In the data rows, zero lies at 7.5, halfway between 7 and 8.
Each row in the table below has a label, given by one hidden rule.
Array([ 1,  8,  6,  8,  8,  5, 12,  3,  6, 15, 11,  4,  8,  8,  6,  8,  7,  7,  1,  9,  6,  4,  6,
        8,  6,  0, 10, 11,  6,  8,  4,  8,  6,  8,  6, 12, 14,  5,  7,  7,  8, 11, 11,  4,  9,  3,
        8, 10]) e
Array([ 2,  9,  6,  9,  7,  8,  5,  7,  8, 11,  7,  8, 12,  6,  8,  5, 10,  7, 12,  6,  7,  7,  8,
        9,  8, 14,  8,  2,  9,  3,  8,  7, 10, 12, 10, 13,  6, 12, 11,  8,  5,  8,  3,  9,  9,  3,
        8,  6]) e
Array([ 8,  7,  8,  9,  5, 15,  6,  8,  9,  8,  6, 13,  4,  8,  8,  9,  7, 10,  6,  7, 10,  8,  7,
        7,  9,  8,  9, 10,  6,  5,  8,  6, 10,  8,  9, 10,  7,  6,  8,  1,  8,  7,  4,  8,  7, 12,
        6,  7]) g
Array([ 6,  3,  7,  4,  9,  0,  5, 11, 10, 15, 11,  1,  7,  8,  5, 14,  3,  8,  0,  6,  7,  4,  6,
        7,  7,  0, 14, 15,  4, 11,  4,  9,  8,  0,  5,  7, 15,  9,  2, 15,  4, 15,  9,  2, 10,  1,
       10, 14]) f
Array([ 9, 12, 11,  8,  7,  6,  7,  4,  6,  8,  8, 14,  8,  7,  7,  4, 12,  9, 10,  5,  7,  5,  8,
        5, 10, 12,  4,  0, 10,  7,  9,  5,  4,  2,  9,  8,  6, 13, 11,  9,  9,  6,  7,  7,  8,  7,
        5, 11]) g
Array([ 0, 10,  7,  9,  8, 11,  9,  6,  7,  3,  8,  8,  8,  6,  7,  6, 12,  7, 10,  5,  7,  8,  8,
        8,  8, 11, 12,  0, 11,  7, 11,  7, 13,  2,  9,  5,  2, 11, 12, 11,  9,  4,  4,  3,  8, 14,
        7,  5]) e
Array([ 6,  8,  9,  8,  5, 11, 11,  6,  6,  6,  7,  9,  7,  7,  7,  6, 14,  6, 15,  8,  9, 12,  6,
        6,  7,  1,  7,  2,  9,  9,  8,  7,  8,  8,  8,  2, 10,  9, 12,  9, 10,  5,  5,  7,  8, 10,
        7,  6]) e
Array([12, 10,  9,  7,  7,  2,  4,  6,  8,  7,  8,  8,  8,  6,  7,  6,  7,  8,  8,  6,  6, 10,  7,
        6,  7, 10,  7,  0,  8,  6,  9, 10, 12,  2,  8,  6,  6,  9,  8,  7,  9,  3,  6,  9,  8,  4,
        7,  9]) d
Array([ 3,  9,  7,  7,  8,  4,  6, 13,  9, 15, 10,  4,  7,  8,  7, 10,  9,  7,  0,  7,  7,  5,  8,
       11,  7,  6,  8, 15,  8,  9,  6,  5, 11,  4,  6, 13,  7,  8,  8,  8,  6,  6,  6,  9, 11,  1,
        7,  8]) f
Array([ 8,  5,  9,  7,  9,  3,  4,  8,  7,  5,  8,  0,  7,  7,  7, 11,  7, 11,  7, 10,  9,  4,  7,
        6,  8,  9,  8, 12,  7,  6,  7,  9, 10,  9,  7,  9,  9,  7,  4, 12,  6,  8, 10,  6, 12,  5,
        9, 10]) g
Array([10,  7,  5,  7,  9,  6,  8, 11,  7, 12,  7,  0,  6,  8,  8,  6,  9,  8,  1, 12,  7,  3,  6,
        6,  6,  1,  8, 14,  4, 12,  6,  5,  1, 11,  6,  6,  9,  4,  8,  4,  6, 11, 10,  9,  7, 13,
        9,  8]) d
Array([12,  5,  5,  7,  9,  4,  8, 13,  8,  4,  7,  0,  6,  7,  6, 13,  1,  6,  0,  5, 11,  5,  8,
       11,  8,  4,  8, 11,  7, 10,  5, 12,  6,  0,  5, 11, 10,  6,  4,  3,  1, 11, 12,  8,  6,  0,
        9,  5]) d
Array([ 5,  6, 10, 11,  8,  5,  1, 10,  8,  6,  8,  5, 12,  5,  9,  5,  7,  5, 10,  8,  9,  7, 10,
       10,  6,  9,  6,  4,  9,  4,  9, 13,  7,  0,  9, 10,  7, 10,  7,  7,  9,  9,  4,  9, 11,  3,
        5, 10]) e
Array([14,  7,  9,  6,  8,  7,  2,  9,  7, 10,  6, 10,  6,  7,  8,  5,  8,  8,  9,  4,  6, 10,  8,
        4,  8, 10,  6,  0, 11, 10,  9,  4, 11,  7,  9,  5, 10, 13,  9,  3, 10,  6,  8,  8,  6,  9,
        8,  9]) d
Array([ 8,  8,  6,  5,  7,  5,  9,  7,  7,  8,  7,  4,  5,  8,  6,  8,  7, 10,  3,  6,  7,  9,  5,
        2,  6,  2,  6, 15,  6, 10,  3,  7,  1,  7,  4,  8,  7,  8,  7,  7,  5,  9, 14,  8,  7,  1,
       10,  6]) g
Array([ 8,  7,  9,  8,  9,  4,  5, 10,  9, 15,  9,  6,  9,  8,  8,  9, 10,  6,  0,  7,  9,  5,  8,
       10,  6, 10,  8,  4,  6,  5, 10,  5,  9,  4,  7,  9,  8,  8,  9,  7,  8,  9,  4,  9,  8,  2,
        9,  7]) f
Array([ 5,  6,  7,  8,  9, 10,  3,  6,  8, 12,  8,  5,  9,  8,  9,  8,  8,  7,  6,  8, 10,  7,  8,
        9,  8,  9,  9,  7,  7,  7,  7,  7,  5,  8,  7,  2,  5, 10,  6,  7,  7,  9,  5,  8, 12,  2,
        6,  5]) e
Array([ 6,  6,  7,  7,  8,  4, 13, 12,  8, 15,  6,  6, 11,  6,  8,  8,  2,  5, 15,  9,  8,  5,  8,
       11,  6, 12,  9, 13,  5,  9,  6, 11,  8,  9,  6,  6,  6,  7,  5,  0,  6, 11,  6,  5,  7,  7,
        6,  9]) e
Array([ 5,  8,  7,  6,  5,  8, 12,  0,  6,  3,  9,  8,  8,  9,  6,  5, 12, 11,  4,  9,  6, 15,  8,
        5, 10,  9,  8,  7, 10,  6,  8,  6, 14, 13,  8,  5,  5,  9, 10,  8,  8,  3,  9,  8,  6, 12,
        9,  7]) g
Array([ 9,  8,  9,  8,  8,  6,  6,  6,  7, 12,  5, 12,  8,  6,  9,  7,  9,  8,  5,  1,  8,  5,  8,
        8,  8,  5, 10,  8,  8,  4,  9,  7, 10,  8, 10,  4,  4,  9, 12,  7,  4,  6, 10,  7, 10,  6,
        8,  8]) e
Array([ 5, 10, 10,  7,  6, 13,  6,  1,  7,  5,  7, 14,  7,  8,  7,  1, 15,  8,  7,  5,  5, 11,  9,
        6,  9, 12,  8,  0,  9,  3,  9,  5, 11,  8,  9,  2, 10,  8,  9,  4,  9,  1,  5,  7,  8, 13,
        6,  5]) e
Array([ 7,  8,  9,  8,  6,  2,  4,  6,  6,  4,  9, 12,  7,  8,  8,  7,  8,  7,  9,  9,  5, 11,  8,
        7,  7, 10,  6,  1, 13,  9, 10,  3, 12, 13,  9,  8,  3,  7, 12,  6,  9,  7,  8,  6,  6, 11,
        7,  6]) e
Array([ 0,  8,  8,  7,  7, 12,  3,  4,  6,  0,  8, 15,  7,  7,  7,  3,  9, 10, 13,  8,  6, 15,  7,
        4,  9,  6,  6,  6,  9,  7,  9,  6, 10,  5,  7,  5,  4,  6, 11,  0,  8,  6, 10,  6,  5, 11,
        8,  7]) g
Array([ 2,  4,  8,  8, 10,  7,  3, 12, 11,  5,  7,  8, 12,  5, 11,  9,  1,  4,  9,  2,  8,  6,  8,
       10,  5,  7, 10,  9,  7,  6,  7, 12,  1,  9,  6, 10, 10,  5,  5,  6,  6, 10,  4,  5,  8,  0,
        9,  9]) f
Array([ 6,  9,  7,  7,  9,  7,  6,  3,  6,  4,  7, 13,  8,  8,  6,  9, 14, 10,  8, 11,  6,  9,  9,
        5,  7,  4,  7, 11,  6,  9,  6,  9, 10,  8,  9,  3,  3,  5,  9, 14, 10,  8,  8,  9,  4,  5,
        6,  6]) g
Array([ 8,  7,  8,  6,  7, 12,  0,  9,  8,  7,  6, 11,  5,  8,  7,  6, 13,  7,  2,  5,  5,  4,  8,
        7,  6,  7,  7, 13, 11,  7, 10, 13, 11,  6,  8,  6,  9,  9,  8,  9,  8,  9,  6,  5,  9,  6,
        6,  7]) e
Array([13,  6,  6,  6,  9,  0,  9,  7,  8,  5,  7,  2, 10,  9,  6,  8,  5,  8,  0, 10,  7,  6,  6,
        8,  8,  2,  5,  9,  5,  8,  4, 10,  5,  2,  8,  8, 10,  7,  5,  7,  8, 13,  4,  3,  8,  6,
        9, 12]) d
Array([ 4, 10,  7,  7,  6, 11, 15,  6,  6,  3,  7, 10,  6,  9,  7,  5,  1,  7, 11,  9,  7,  9,  7,
        9,  6, 11,  9,  7,  9, 10,  7,  7,  7, 14,  5,  9,  3,  6,  9,  6,  2,  8,  7, 10,  6,  6,
        8,  8]) e
Array([ 6,  6,  9,  8,  8, 11,  4,  8,  8, 13,  8,  9, 11,  7,  9,  5,  3,  6, 12,  6, 10,  4,  9,
       10,  7, 10, 11,  5,  7,  4,  8, 14,  9,  9,  8,  5,  4,  8,  7,  6,  7,  7,  8,  6,  8,  5,
        5,  9]) e
Array([ 4,  4,  4,  5, 10,  6, 13,  9,  8, 12, 10,  0,  4,  9,  6, 10,  4,  9,  7,  4,  9,  4,  4,
        9,  8,  0,  3, 15,  5, 12,  5,  8,  6, 10,  5,  7, 10,  3,  4,  7,  6, 12,  9,  7,  3, 11,
        8,  8]) g
Array([ 7, 11,  9,  9,  8,  9,  7, 10,  8,  5,  8, 10, 10,  9, 10,  6,  4,  7, 12,  9,  9,  7,  8,
       12,  8,  8,  8, 13,  7,  8,  8,  5,  9,  5,  8,  4, 12,  8,  5,  9, 12,  9,  9,  8,  7,  6,
        7,  9]) e
Array([ 4,  5,  8,  7,  8, 11,  7, 14, 10,  9,  5,  5,  9,  7,  7, 10,  4,  6,  5, 15,  9,  0,  7,
        9,  7, 11, 11, 15,  5,  7,  8, 11,  2,  3,  7,  9,  1,  7,  5,  9,  4,  9, 12,  7,  8,  3,
        8,  8]) f
Array([10,  7,  7, 10,  8,  4,  0,  6, 10, 11,  7,  8, 11,  6, 10,  5,  5,  5,  9,  4,  7,  9, 10,
       10,  7, 12, 10,  6, 10,  8,  9, 11,  6,  0,  9,  5, 10,  9,  5,  1,  7, 11,  1, 10, 10,  1,
        6,  8]) f
Array([12, 10,  9,  6,  9,  6, 10,  2,  7,  4,  8, 15,  8,  8,  8,  6, 14,  7, 13, 10,  6,  9,  8,
        7, 11, 12,  2,  3, 10,  8, 10, 10,  9, 10,  8,  5,  5,  5, 12, 11, 11,  4,  8,  7, 10, 15,
        7,  3]) d
Array([15, 12,  5,  5,  6,  9,  6,  3,  6, 11, 11,  9,  7,  8,  6,  6, 13, 13,  0,  7,  5,  7,  8,
        6,  9,  5,  4,  6,  7,  9,  6,  3, 10, 15,  9,  1,  9, 10, 11,  8, 11,  5, 12,  4, 10, 15,
        9,  7]) g
Array([ 0,  6,  6,  9,  7, 11, 10,  5,  9,  5,  5, 14,  7, 10,  8,  5,  4,  9, 15,  8,  9, 10,  7,
       10,  9, 12,  7,  5,  6,  8,  8,  9,  6, 10,  6, 10,  4,  8, 11,  6,  6, 10,  5,  9,  7, 10,
        8,  9]) g
Array([ 6,  3,  5,  8, 10,  5,  8, 11,  9, 11,  5,  0,  8,  7,  8,  6,  4,  6, 12,  9, 12,  6,  8,
        8,  5,  5, 10, 13,  6,  7,  7, 11,  4,  7,  5, 12,  8,  7,  7, 11,  3, 11, 14,  9,  6,  6,
        6,  7]) f
Array([ 9,  8,  8,  6,  8,  0,  6,  5,  6,  5,  8, 15,  9,  8,  7,  9,  9,  9,  6,  5,  6,  5, 10,
        3,  8,  8, 10,  8,  9,  9,  7,  7,  7,  6,  8,  7, 11,  7,  8, 10, 10, 11,  8, 12,  7,  5,
        6, 10]) g
Array([ 4,  9,  3,  7,  6,  6, 11,  8,  5,  8,  6,  9,  4,  9,  7, 10,  8,  7,  0, 10,  7,  9,  6,
        7,  6,  2,  6, 13,  6, 10,  6,  5,  0,  6,  7,  5,  7,  5,  7,  9,  7,  4, 11,  8,  4,  9,
       10,  9]) e
Array([ 8,  8,  9,  7,  8,  6, 10,  7,  7, 10,  8, 11,  4,  8,  7,  7, 12, 11,  2,  2,  6,  5, 10,
        5,  7,  2, 13,  0,  7,  8,  6,  7,  9,  3,  9,  0,  4,  9,  6, 12, 10, 10,  2,  7, 12,  6,
        9,  9]) g
Array([ 0, 10,  7,  7,  6, 10,  8,  4,  5,  0,  5, 14,  4, 10,  7,  4, 13,  7,  6, 10,  8, 11,  8,
        4,  8,  8,  5,  1,  6,  9,  9,  6, 10, 15,  9,  6,  6,  6,  8,  2, 11,  3, 10, 11,  5, 15,
        9,  5]) e
Array([15,  7, 11, 10,  7,  4,  0,  4,  7, 11, 11, 15, 10,  4, 10,  8,  7,  7, 10,  3,  7,  1, 11,
        8,  8,  8, 12,  0,  9,  2,  8, 10, 14,  0,  8,  0, 13, 12,  7, 11, 12,  9,  0,  4, 10,  9,
        6,  8]) d
Array([ 7,  6,  5,  8,  9,  6,  9, 12, 10, 14,  9,  5,  9,  7,  8, 10,  0,  8,  1,  9,  8,  1,  4,
       10,  7,  0,  8, 12,  7,  5,  6, 12,  6,  1,  7, 13, 12,  7,  2,  4,  4,  9,  9, 10,  7,  4,
        8, 13]) f
Array([15, 10,  6,  5,  9,  7, 12,  2,  6,  9,  9, 11,  9,  8,  6,  6, 10,  8,  3,  6,  9,  8,  5,
        5, 10,  7,  5,  7,  8, 13,  5,  7, 10, 15,  7,  7,  4,  6,  8,  1,  9,  6, 15,  6,  3, 11,
        6,  7]) d
Array([13,  6,  6,  7,  7,  6, 10,  4,  7, 10,  8, 11,  7,  8,  7,  9,  5,  4, 10,  3,  7,  5,  8,
        7,  7, 10, 11,  8,  9,  4, 10,  6, 11,  0,  7,  6,  9, 11,  6,  9,  7,  8,  7,  6, 11,  7,
        5,  9]) d
Array([15,  3,  5,  9,  9,  5, 13,  9, 10, 15,  9,  0,  6,  8,  7, 11,  1,  7, 12,  9,  6,  2,  4,
       10,  4,  5,  9, 15,  7, 12,  4, 10,  6,  0,  5,  9, 10,  4,  5, 13,  5, 10, 12,  8,  8,  0,
       10,  8]) f
Array([ 6,  8,  9,  9,  7, 12,  6, 11,  9,  0,  5, 15, 11,  7,  8,  7,  7,  3, 15,  5,  9,  6,  8,
       12,  7, 14, 11,  6, 12,  7,  7, 10,  9, 10,  9,  8,  3,  8,  8,  2, 11,  7,  1, 12, 10,  4,
        5,  6]) f
Array([13,  7,  9,  6, 10,  0,  9, 12,  9, 15, 10,  2,  8,  8,  7, 11,  4,  8,  4,  8,  6,  7,  6,
        8,  6,  4, 13, 15,  7,  7,  5,  8,  9,  0,  5,  7, 13, 11,  3,  8,  6, 15,  7,  3,  7,  2,
        9, 13]) f
Array([ 4,  6,  6,  7,  7, 12,  6, 12,  9,  5,  5, 11,  8,  6,  9,  7,  3,  5,  6,  9,  8, 10,  6,
        9,  7,  5,  8, 14,  6,  7,  7,  6,  4,  4,  7, 13,  5,  6,  8, 10,  9, 12, 13,  8,  9,  4,
        6,  8]) f
Array([ 0,  7,  9, 11,  6,  4,  1,  7, 10,  0,  7, 15, 12,  5, 10,  4,  6,  5, 15,  7,  9,  8, 10,
       10,  7, 13,  8,  1, 13,  4, 11,  9,  9, 10, 10, 10,  2,  7,  5,  3, 10,  6,  3, 10,  9,  6,
        6,  4]) f
Array([14, 11, 11,  7,  7, 11,  6,  4,  6,  6,  7,  6,  5,  8,  5,  7,  9, 13, 13,  6,  5,  5,  8,
        5,  8,  1,  7,  6,  5,  7,  7,  4, 13,  7,  7,  7,  9,  7,  7,  9,  6,  7,  7,  8,  7, 10,
        8,  4]) g
Array([15,  8,  7,  6,  8,  6,  8,  6,  7, 11, 10,  6,  4,  8,  6,  6,  8,  8,  3,  3,  4,  9,  8,
        7,  7, 11,  8,  9,  5,  6,  4,  6, 10,  6, 10,  5,  9,  8,  6, 15,  8,  8,  8,  3,  6,  3,
        9,  9]) d
Array([ 0,  5,  7, 10,  6, 15, 15,  4,  9,  0,  3,  7,  8,  8, 10, 10, 11,  6, 14, 13,  8, 10,  8,
       10,  9,  8,  6,  8,  7,  7,  9, 11,  6, 15,  5, 10,  5,  4, 10,  0,  5,  0, 12, 11,  8,  8,
        6,  2]) f
Array([11,  3,  6,  7,  9,  5,  4, 11,  9, 10,  9,  0,  8,  7,  9,  9,  0,  8,  0, 10,  7,  0,  7,
        8,  6,  6, 11,  4,  4,  8,  7, 11,  3,  1,  5,  7, 11, 11,  3, 15,  3, 12, 14,  7,  8,  2,
        8, 10]) f
Array([ 6,  8,  7,  5,  7, 14, 12,  5,  6,  1,  7, 10,  4, 10,  6,  7, 10, 10,  9,  7,  7, 12,  7,
        5,  8,  4,  0,  3,  9, 15,  5,  4,  8, 15,  8, 11,  6,  6,  8,  2,  7,  2, 11,  5,  6, 14,
        9,  8]) g
Array([ 0,  8,  8,  8,  7, 13, 10,  7,  8,  8,  4, 14,  7,  8,  5,  5, 10,  3, 15, 12,  9, 12,  6,
        6,  8,  6,  3,  4,  9,  8,  9,  4,  4, 15,  7,  7,  2,  3, 10,  4,  7,  0, 12, 13,  4,  9,
        8,  5]) e
Array([ 6,  5,  5,  8,  9, 13, 15, 10,  7,  0,  7, 12,  6,  7,  9,  6, 10,  8, 10, 12,  8, 10,  7,
        8,  6, 10,  3,  6,  6,  7, 11,  6,  1,  9,  8, 13,  8,  6,  8,  4,  6,  5,  8, 11,  5,  6,
        8,  2]) e
Which label does each new row get?
Array([ 0,  5,  7,  7,  5, 15,  9,  7,  7,  1,  5, 14,  8,  6,  8, 11, 10,  4, 15,  6,  8, 10,  8,
       11,  7,  8, 10,  3,  8,  9,  7,  9,  4, 10,  9, 13,  6,  8,  9,  8, 10,  6,  6, 11,  8,  6,
        6,  5]): e
Array([ 1, 10,  8,  7,  3, 15,  7,  8,  5,  5,  5, 10, 10,  8,  8,  3, 15, 12, 14,  8,  8, 13,  8,
        6, 10, 12,  6,  0,  9,  8, 11,  6,  6, 13,  7, 11,  4,  6, 12,  7,  9,  2,  5, 11,  5, 15,
        5,  6]): g
Array([ 8,  4,  6,  8,  9,  7,  8, 11, 10, 11,  8,  4,  9,  8,  6, 11,  2,  6,  0,  5,  9,  3,  6,
       11,  5,  9, 12, 15,  9,  6,  8, 12,  2,  7,  6,  7,  9,  9,  4, 11,  4, 10,  6,  8,  6,  3,
        8,  8]): f
Array([ 7,  4,  7,  6,  9,  8, 11, 12,  8,  7,  7,  0,  8,  7,  9,  9,  3,  5,  4, 13,  7,  3,  5,
       11,  7,  2, 12, 13,  7, 11,  8,  6,  7, 11,  9, 10,  5,  3,  9,  4,  5, 11,  6, 10,  5,  1,
        8,  5]): e
Array([ 4,  8,  8,  7,  6, 15,  7,  1,  7,  3, 10, 12,  5,  8,  8,  4, 13, 10,  7,  6,  6,  9,  7,
        7,  9,  5,  6,  0, 10, 10,  8,  8,  6, 10,  9, 11,  7,  8, 13, 11, 12,  7, 11,  4,  6, 10,
        7,  5]): g
Array([ 5, 10,  7,  5,  9,  1, 15,  4,  6, 15,  8,  0,  4,  8,  6,  8, 10,  7,  0,  6,  7,  2,  7,
        4,  8,  7,  6, 10,  6, 12,  5,  5, 13,  3,  8,  9, 15,  6,  9, 10,  7,  4,  9,  4, 10,  8,
        9,  8]): e
Array([ 9,  2,  4,  9, 11,  0,  5, 11,  9, 15,  7,  3,  7,  7,  8, 12,  0,  6,  9,  9,  9,  2,  5,
       10,  4,  2,  9, 15,  6,  7,  5, 13,  2,  7,  4, 13, 10,  6,  4, 15,  5,  7, 10, 10, 11,  1,
        8,  9]): f
Array([ 7,  7,  7,  7,  7,  0, 10,  8,  7, 15,  7, 15,  6,  7,  8,  5,  9, 10,  3, 10,  7, 11,  8,
        8,  8,  6,  7,  5,  5,  7,  9, 10,  9,  4,  9,  9,  9,  6,  5, 11,  4, 12,  5,  6, 10, 15,
        8,  6]): g
Array([12,  2,  6,  8, 10,  2,  8, 15, 11, 15,  7,  0,  9,  6,  8, 10,  0,  5,  0,  9,  8,  1,  7,
       12,  6,  3, 11, 15,  6,  9,  7, 14,  0,  3,  6, 10, 11,  8,  2, 13,  4, 12,  7,  7,  7,  0,
        7, 11]): f
Array([13,  9, 12,  5,  9,  0,  5,  8,  6,  9, 10,  5,  6,  6, 10,  5,  5,  8,  4,  2,  6,  8, 10,
        5,  7, 11, 15,  2, 11,  5,  7, 11, 10,  2,  8,  6,  9, 12,  6, 11, 15,  8,  5,  4, 12, 15,
        8, 10]): d
Array([ 5,  8,  8,  8,  7, 11, 10,  6,  8,  4,  5, 13,  6,  7,  8,  9,  9,  5,  8,  9, 10,  8,  6,
       10,  7,  9,  7,  9,  9,  7,  9,  9,  9, 15,  7,  7,  7,  7,  6,  5,  6, 14, 15, 11,  9,  4,
        8,  7]): e
Array([14,  8,  9,  6, 10,  2,  2,  6,  8, 15, 10,  9,  7,  6,  6,  9,  0,  8,  5,  8,  6,  6,  7,
        8,  9, 11, 11,  6,  3,  7,  8,  9, 10,  0,  7,  6, 14,  7,  7, 15,  8,  7,  3,  6, 10,  0,
        8, 11]): d
Array([14, 12,  8,  8,  7, 10, 10,  1,  6,  3,  6,  6,  3, 10,  5,  6, 10, 12, 11, 10,  6, 15,  6,
        5,  9,  7,  4,  9,  7,  9,  5,  0,  9, 12,  7,  8,  6,  5, 12,  6, 10,  6, 15,  6,  6, 15,
        8,  3]): g
Array([14,  9,  5,  8,  8, 11,  6,  3,  6,  5,  9,  7,  4,  8,  6,  9,  8,  8,  0,  5,  6, 10,  8,
        2,  8,  6,  8,  0,  7, 12,  6,  6, 11,  3,  9,  6,  4,  8,  5,  7,  7, 10, 10,  4,  8, 10,
        9,  8]): d
Array([ 0,  8,  6,  7,  8, 11, 12,  8,  7, 12,  5,  8,  7,  6,  9,  9,  6,  8, 14,  9,  9,  7,  4,
       11,  6,  5,  6, 11,  6,  8,  8,  8,  0,  5,  5, 13,  6,  3,  5, 10,  7,  8,  9,  8,  4,  3,
        8,  8]): e
Array([ 9,  3,  9,  8,  8,  7,  4,  9,  9, 14,  7,  5,  9,  7,  7,  9,  2,  6, 15,  6, 10,  6,  9,
       11,  4, 11, 12, 10,  6,  6,  9,  9,  3,  7,  6, 10,  7,  6,  4,  8,  5, 10, 11,  9,  7,  0,
        5,  7]): f
Array([13,  8,  9,  7,  7,  8,  7, 10,  7, 13,  6,  7,  5,  9,  6,  7, 15,  7,  3, 10,  7, 11,  6,
        6,  6,  4,  6,  2,  7,  6,  6,  5, 14,  9,  7,  6,  7,  6,  7,  6,  8,  1, 10,  5,  5,  8,
        8,  6]): d
Array([ 7,  7,  7,  7,  8, 12, 10,  8,  7,  8,  9,  7,  6,  7,  7,  5,  2,  7, 14, 11,  7, 10,  7,
        6,  8,  1,  5, 12,  5,  9,  6,  7,  7,  7,  9,  8,  8,  8,  8,  7,  7,  6, 10,  5,  7,  2,
        8,  5]): e
Array([ 7,  8,  6,  8,  9,  5, 13, 11,  8,  5,  6,  6,  8,  7,  6,  9, 11,  8, 15, 12, 10,  7,  7,
        7,  8,  8,  8,  7,  9, 10, 10,  5,  4, 10,  9,  9, 10,  7,  6,  6, 11,  4,  8, 11,  6,  7,
        9,  9]): e
Array([13,  5,  8,  9,  7,  4,  6,  8,  9,  9,  9,  6,  7,  5,  8, 11,  3,  7,  8,  5, 11,  5,  7,
        9,  8, 13,  9,  8,  6,  4,  7, 13,  7,  8,  8,  8,  7,  8,  8,  8,  8,  6,  1,  7, 10,  0,
        7, 12]): f
Array([ 9,  4,  3,  6,  9,  9,  6,  9,  6, 15,  7,  0,  7,  8,  5,  9,  8, 10,  0, 11,  6, 10,  6,
        6,  8,  0,  6, 15,  6, 10,  5,  4, 11,  9,  5,  8,  9,  3,  5, 11, 12, 13,  4,  2,  9,  5,
        9, 12]): g
Array([14, 10, 11,  7,  7,  4,  3, 10,  8,  2,  8, 13,  9,  7,  8,  4, 11,  7,  6,  3,  8,  6, 10,
        9,  9, 13, 11,  0, 10,  2,  6,  7,  8,  4, 11,  4,  9,  8,  8, 11,  9, 10,  2,  3, 11,  7,
        5,  9]): d
Array([13, 10, 12,  6,  8,  8,  2,  3,  7,  6,  9, 15,  7,  7,  8,  6, 15, 14, 11,  1,  5, 11,  9,
        8, 10, 13,  5,  0, 11,  7, 10,  5, 12, 10, 11,  0, 11, 11, 10,  6,  9,  5,  4,  6,  6, 14,
        6,  9]): g
Array([15,  5,  5,  7,  9,  1, 13, 10,  7, 15,  9,  0,  7,  6,  6,  9,  2,  6,  0,  8,  8,  7,  7,
       12,  7,  2, 10, 13,  4, 10,  6, 10,  3,  3,  6,  3, 13, 11,  2, 12,  6, 10,  8,  8, 12,  0,
        8, 12]): d
Array([ 4,  4,  8, 10,  7,  8,  9,  8, 10,  0,  7,  9, 10,  7,  9,  8,  2,  5,  7,  9, 11,  3,  9,
       12,  5,  8,  5,  4,  6, 11, 10,  6,  4, 12,  5, 15,  6,  7,  7, 11,  5, 10,  8, 10,  8,  0,
        6,  9]): f
Array([ 7,  6, 12,  9,  9,  0,  4, 11,  8, 15,  9, 12, 12,  7, 10,  9,  7,  6,  4,  1,  7,  5,  9,
        7,  7, 14, 10, 12, 10,  4,  7, 13, 11,  0,  9,  6,  8, 10,  6, 15,  8, 11,  3,  7,  6,  0,
        5,  9]): e
Array([ 3, 10,  6,  8,  7, 11, 11,  9,  7,  4,  6,  4,  7, 10,  9,  9,  7,  8,  2, 12,  8,  9,  5,
        6,  7,  0,  3, 13,  6, 15,  5,  7,  5, 13,  6, 10,  8,  8,  8,  4,  7,  0, 11,  9,  4, 15,
        8,  5]): e
Array([ 3,  7,  7,  8,  6,  8,  9,  6,  6,  6,  8, 11,  6,  9,  7, 10, 12,  9, 15,  6,  6, 10,  8,
        2, 10,  6,  1,  9, 12,  7,  7,  5,  5, 12,  7,  5,  5,  6, 11,  3,  8,  6,  9,  4,  5, 12,
        9,  6]): g
